Some points, one per row:
[ 39   1  31  17  26 -10  18 -25  -2  -4  49 -20 -12  14  11 -14  25  20  48  -1  38 -15  30  18]
[-33   3 -39  -6  41 -34 -26 -28  21 -24  39   8  10  20 -14 -13 -14 -26 -10  31  52  18  36 -23]
[ 27 -15 -20 -35  -3  -6 -62 -61  16   9  43 -31  47  30  -5  22 -11 -86  -8 -15 -21 -13 -39 -52]
[ 16 -13 -41  18   3 -32 -13 -53 -13   2  51   3  33 -11 -22   2   6 -21   1  29   3 -16  31 -27]
[  7 -30  23  36 -10  13 -11 -14  27  19 -17   3  14 -17 -10 -20   0  36  30 -15  -9   9  17 -30]
[-15 -10   4  12   5  11 -30  26  33  22  -9  -3  33 -14   7   4   2   4  -3   2 -25  33  56  18]
[ 13  -8  18 -34 -36  -3   8 -62 -19  -8  -7  13 -10  19  10  28 -12 -29  21 -30  29  -6  -4  19]
[-24  35 -11 -21 -15   6 -44  56  -1  50 -27  17 -21   1 -20  -9  12  92 -15  -7 -42  36   1  29]
[ 20 -48 -16  -3  12  25 -65 -55  30 -12  19  11  45 -28 -14  14  30 -48 -18   9  45 -41 -26 -16]
[ 58   6 -24 -41 -10 -59 -64 -14   2 -16  27 -41   3  17  20  10 -26 -55 -15 -30 -14 -64  15  -8]
[  5   9  14   0 -18 -20 -16  46 -16  31 -69  14   7 -17   6  -5   0  29   0  -2  -3  27  37  31]
[ -7  36  21  14   4  19  36   3  34 -12  -9  13 -56 -13  69 -26   2  22   9 -46  36 -33 -12  60]
[ 18 -15 -23   9   6  19  -4   7 -23   6   6  -6 -16 -33  14   5  25  15 -19 -17   2  15   1  10]
[-14 -41  14   7  21  27  33   8  41  -6  12 -11  37 -13  23 -20 -33 -24  35 -21  11   1  14 -12]
[ 22  11  -5  11  31  -4 -14  31   0   5 -58  23 -11 -34  36  21  14   1  -1   8 -56  38 -19  16]
[-31  27 -11  -4  12  16   7  -6 -16  -2  -1  16 -40 -18  16 -52 -17  39   8  13  31  -3  16   6]
[-36  31  11   2 -37  -4   2  -9  11  17 -19  29 -12  25  55  -7  33  14   5 -33  21   1   7  21]
22 more points follow, each with its number after it:
[-13   3  24  21  -6 -12   9   9  30  31 -15  18 -47   4  -2  28  45  57  15  23 -25 -23 -33  10] 0
[-20  -9  36 -26 -20  33  73  30 -21 -15 -45   1 -34  14  16  24   4 -17 -16 -66 -16   8 -33  30] 1
[ 11 -48  33  -2  28 -11 -31 -34  31  33  40 -12 -28   2 -16  -6  39  41  13  29  -1  15 -10  -8] 2
[-31 -15  25 -36  50  36  11   3  15  -2   5  28 -24   8  10   0   8  24  18  18 -20  16  22   4] 3
[-50  17 -83  53  -9   2   1  12 -29  21  39 -18  51 -52 -93 -18 -28 -25 -30 -21  -9 -33 -16 -72] 4
[-18  21   8  -3  10 -13   9  21 -24  13 -17  26 -27 -34  -8   3  -8  69 -54  -9 -11   2  12  12] 5
[  5  28  14   8 -20 -16  17  70  29  -5 -37  11 -49 -18   7 -57   0  34 -29   4 -65  41  -9   1] 6
[ 23  26  24  11  -7  28  27 -10 -52 -17 -47 -22  19  -7  19  35 -40 -21 -13 -46 -40 -18  35  14] 7
[ 40 -23 -25   3  -3   6  28  -2  -3  27 -21  -8  14 -16 -15  25  -3  34   4  27 -71 -18 -11   8] 8
[-12 -43   6  -2 -40   4  17   5  22  15  20  -7  11 -12  -6  13  -8 -31  23  25  45 -18  -2  19] 9
[ -1  12  33  28 -20 -23  -5   4  28 -13  25  52 -31  48  43   2  -9  -7  15  49  40 -18 -14  44] 10
[  3  12  12 -30 -44  44  -5  53   4  13 -21   2 -55  -6  -1  30   0  14   5  17 -27  53 -13  41] 11
[-19   1 -26  -2  -2 -11 -24 -12  -6  47  47 -26   2   9 -11   0 -26 -56 -13  -7 -18 -14 -20 -47] 12
[ 17 -17  43  -8  -1  27  21   8  17 -33 -36 -29 -17 -50 -28 -34 -31 -25 -12 -18 -17  -8  13   0] 13
[ 31  20  24  10 -35  -6  59 -43 -60 -38 -48 -38  47  11 -14  58  -8 -20 -14 -32 -22 -14  -1  53] 14
[  3 -12   1  19   0  14  -6 -47 -23 -15 -10   6  35  29 -20  20  13  -7   1 -53  22 -48 -12   1] 15
[  4  31 -27   9  26   1  -7 -35  -5  -3   5 -12  11 -14 -20 -10  14   1 -36 -18  13  42  -5  12] 16
[  4  29 -17 -22 -19  11  26  40  -3 -18 -10  -1  -9   9 -11  30  13  33  -3  12 -31  40  -8 -36] 17
[ 10  -6 -26  16 -36  -6  -7  42 -52  -4  -4   4  13   8 -18 -15   5 -12 -18  19 -12  -5  11 -21] 18
[ -9  -6  46 -33   5  -8  35 -12 -29 -31 -33 -41  18  25 -11   8 -29   4  -4   0   4 -22 -16  20] 19
[  5  52  54   3  22  21  21  34 -15 -30 -20  15 -20   7 -13 -24  18  33  -3  16 -20  43 -10  41] 20
[ -6 -18 -10  13 -10 -51  32   7  -6  -9  12  11  26  39   3  -9 -25  43  27  11 -25  16  38  12] 21
Which three of these numbered points are nearest to each point below, looking only along the 5 directions in which the first points spread most? Their numbers follow each, nearest first.
[-56 -16  31 -13 -33  14  40  -1   7 -12 -18   4  -8   3  21  -4  -5  13 -11  -2   5  -7 -25  22] > 0 3 10
[ 16  30 -13  30  26 -44  16 -47  54  -4  43   9 -23 -14 -36 -21  -7 -14  30  12 -30  15  -4 -49] > 2 9 12
[ 26  26  -3   6   2 -12   3  19  -8  35 -27 -23 -32 -50 -18  -8   7  16  -7   9  14  -3  -8 -12] > 17 0 18
[ 29  32 -32 -36 -34 -21 -58 -20  31 -25  29   1  51  33 -13  -7  -6 -62  15 -21   2  41 -22 -11] > 12 15 18
[-15  11  20   9 -31   6  30 -25 -51 -37   8 -11  16  17  -2   2  13  45 -16 -41  40 -28   3 -22] > 10 19 9
[  0 -36 -13 -11  -4  11  53  16  24 -16  -3  14 -21 -12  19  18   7  70 -12  15  -3  13 -13  -4] > 3 0 20
[ 20  11 -70  11 -13 -10 -48 -71  -7  -6   7 -24  32   0 -18  27 -17 -47  -5  25  15  17 -27   2] > 12 4 15
[ 21  52  24  -4   6 -12 -20  45 -11  -5 -28  56 -24   2  12  -2  17  -3 -24  30 -35  32 -17 -18] > 17 11 5
[ 11  21 -22  -7 -12 -11  11  41  13  -8  13  -2  -1  34  -8  11  -7   2 -16 -28   5   6  29 -18] > 18 19 21
[  5 -22 -14 -23  21   7  -8 -19   3 -13  29   5  34  -9 -47 -43 -16  -3 -24  -1  -1 -32   2   4] > 2 16 12
[ 35 -14   3  -7  22  41  -4   7   2  17  -1 -11  23 -36 -14  13  27  14   5  14 -38  25 -26   5] > 8 13 17
